In the data rows, 500 means zero.
Here are some points, each followed by its number:
(547, 600, 668, 260, 294, 317, 310, 665, 609, 554, 515, 545, 531, 543, 651, 337, 393, 401, 354, 717, 605, 527, 433, 447) 0
(624, 547, 462, 350, 258, 613, 548, 455, 405, 405, 390, 431, 461, 462, 568, 653, 718, 368, 428, 501, 556, 581, 585, 639) 1
(611, 283, 362, 369, 405, 379, 326, 631, 512, 427, 342, 325, 682, 237, 319, 387, 437, 476, 495, 503, 467, 430, 429, 467) 2
(672, 724, 325, 689, 642, 571, 500, 373, 671, 548, 468, 413, 717, 622, 593, 602, 592, 625, 679, 361, 478, 614, 299, 478) 3
(407, 459, 566, 574, 614, 658, 614, 568, 490, 416, 345, 339, 682, 618, 613, 577, 523, 481, 459, 478, 469, 489, 541, 619) 4
(433, 411, 407, 352, 338, 695, 645, 514, 457, 382, 393, 464, 539, 612, 355, 474, 563, 607, 603, 596, 547, 482, 449, 447) 5
(431, 454, 466, 415, 379, 344, 713, 641, 593, 556, 531, 548, 537, 473, 491, 507, 492, 482, 484, 526, 553, 592, 644, 304) 6
(588, 631, 677, 640, 654, 624, 566, 460, 372, 694, 630, 665, 644, 643, 326, 418, 494, 535, 553, 561, 517, 495, 471, 499) 7
(630, 689, 356, 377, 405, 405, 410, 324, 670, 618, 555, 562, 557, 568, 673, 347, 396, 424, 397, 361, 671, 571, 507, 520) 8
(678, 524, 400, 650, 588, 561, 593, 646, 344, 497, 658, 408, 503, 558, 633, 664, 641, 653, 629, 629, 593, 563, 501, 456) 9
(395, 393, 390, 370, 398, 414, 448, 397, 377, 377, 394, 458, 476, 489, 620, 704, 767, 366, 735, 688, 613, 503, 442, 411) 10
(477, 522, 584, 599, 663, 715, 336, 344, 338, 326, 711, 737, 681, 641, 673, 686, 693, 660, 623, 575, 494, 452, 403, 397) 11
(481, 532, 586, 595, 611, 593, 542, 451, 353, 677, 637, 614, 610, 609, 290, 392, 467, 496, 505, 486, 419, 377, 341, 375) 12
(279, 679, 672, 632, 658, 686, 304, 327, 409, 464, 536, 678, 283, 348, 443, 487, 527, 495, 428, 337, 633, 521, 415, 355) 13
(629, 507, 352, 226, 571, 573, 614, 633, 313, 445, 590, 358, 489, 573, 299, 367, 424, 454, 448, 409, 351, 265, 567, 475) 14
New points follow, each followed by the numbers of its three nearest points above by angle, nearest first.
(530, 523, 495, 462, 421, 363, 720, 597, 526, 468, 468, 591, 650, 338, 493, 625, 713, 731, 716, 714, 642, 582, 517, 524) --> 9 6 10
(603, 502, 398, 688, 603, 509, 452, 368, 342, 348, 372, 444, 449, 489, 570, 651, 698, 369, 421, 496, 553, 605, 625, 659) --> 1 10 4
(447, 387, 316, 632, 603, 566, 538, 503, 491, 530, 625, 338, 491, 586, 337, 453, 542, 566, 546, 532, 434, 337, 659, 572) --> 14 9 12
(695, 561, 449, 307, 667, 652, 691, 286, 374, 487, 611, 386, 511, 634, 355, 457, 510, 536, 533, 493, 433, 324, 647, 530) --> 14 7 12
(326, 607, 435, 697, 586, 518, 525, 534, 628, 320, 445, 617, 682, 274, 330, 349, 353, 342, 361, 403, 438, 481, 486, 470) --> 13 2 12
(689, 336, 399, 415, 417, 419, 383, 706, 611, 542, 457, 444, 351, 304, 317, 353, 375, 373, 383, 397, 421, 429, 436, 526) --> 2 14 0
(369, 659, 506, 334, 628, 554, 540, 514, 554, 635, 304, 421, 471, 501, 578, 625, 631, 665, 288, 356, 414, 464, 483, 491) --> 4 3 13
(473, 474, 480, 424, 393, 347, 687, 570, 485, 445, 416, 512, 586, 659, 399, 552, 632, 647, 663, 646, 564, 516, 488, 483) --> 5 6 10
(331, 308, 309, 292, 314, 337, 404, 421, 489, 543, 602, 712, 324, 350, 459, 522, 535, 500, 430, 359, 653, 553, 441, 377) --> 6 10 8
(314, 708, 685, 635, 605, 557, 534, 439, 376, 348, 328, 448, 495, 564, 713, 402, 473, 517, 536, 520, 485, 419, 379, 359) --> 13 4 11
(430, 515, 601, 638, 280, 343, 369, 298, 675, 620, 564, 533, 439, 366, 330, 310, 702, 643, 615, 610, 590, 594, 596, 674) --> 8 13 0
(452, 403, 350, 274, 650, 622, 564, 489, 488, 512, 581, 724, 414, 512, 690, 413, 474, 496, 489, 458, 371, 285, 612, 547) --> 14 11 8
(628, 722, 370, 392, 415, 405, 337, 675, 565, 472, 383, 382, 323, 280, 346, 392, 443, 468, 466, 496, 458, 429, 426, 472) --> 2 0 14
(372, 458, 547, 542, 563, 500, 414, 651, 494, 388, 717, 693, 654, 644, 746, 423, 505, 569, 607, 653, 637, 629, 607, 655) --> 11 9 0
(346, 664, 569, 444, 388, 377, 393, 372, 419, 497, 630, 381, 489, 618, 367, 478, 554, 584, 575, 536, 466, 356, 672, 567) --> 14 7 12
(365, 270, 610, 505, 461, 437, 429, 395, 414, 471, 573, 315, 448, 551, 326, 448, 519, 547, 540, 509, 420, 325, 637, 542) --> 14 2 5
(660, 516, 357, 631, 529, 495, 518, 559, 678, 398, 544, 302, 375, 402, 475, 473, 467, 450, 441, 463, 441, 459, 444, 408) --> 2 3 14
(461, 497, 532, 531, 520, 499, 473, 344, 693, 606, 486, 441, 346, 671, 641, 658, 655, 671, 705, 346, 387, 482, 558, 678) --> 3 11 4
(653, 636, 653, 614, 593, 581, 574, 552, 571, 609, 665, 326, 363, 381, 420, 460, 460, 422, 385, 342, 711, 644, 620, 632) --> 13 7 8
(413, 506, 577, 575, 564, 529, 412, 688, 536, 386, 724, 710, 675, 661, 755, 434, 502, 582, 619, 643, 643, 629, 637, 675) --> 11 9 0
(462, 534, 599, 598, 609, 551, 463, 337, 623, 516, 430, 424, 395, 346, 406, 460, 492, 531, 558, 596, 603, 609, 633, 694) --> 13 7 4
(571, 541, 505, 459, 437, 426, 421, 365, 314, 291, 305, 382, 434, 494, 641, 332, 393, 423, 454, 426, 372, 333, 266, 644) --> 2 14 1
(337, 348, 385, 359, 397, 409, 421, 386, 374, 346, 347, 399, 421, 437, 563, 648, 688, 262, 679, 634, 519, 431, 352, 328) --> 10 1 5
(677, 640, 614, 574, 534, 521, 502, 391, 347, 346, 326, 410, 465, 544, 693, 387, 459, 482, 496, 482, 443, 398, 345, 308) --> 3 11 13
(655, 319, 405, 425, 448, 406, 338, 640, 511, 384, 308, 728, 690, 661, 320, 397, 477, 524, 525, 553, 529, 493, 468, 532) --> 2 5 0
(425, 305, 594, 400, 302, 630, 605, 561, 580, 645, 278, 405, 433, 461, 540, 577, 617, 677, 309, 373, 427, 510, 503, 540) --> 1 5 4
(685, 548, 406, 654, 594, 532, 577, 620, 328, 472, 616, 383, 461, 514, 588, 604, 574, 549, 555, 562, 538, 524, 482, 462) --> 9 3 11
(702, 554, 408, 661, 554, 524, 541, 563, 657, 356, 481, 671, 324, 349, 414, 431, 417, 388, 401, 420, 443, 465, 463, 447) --> 13 8 2
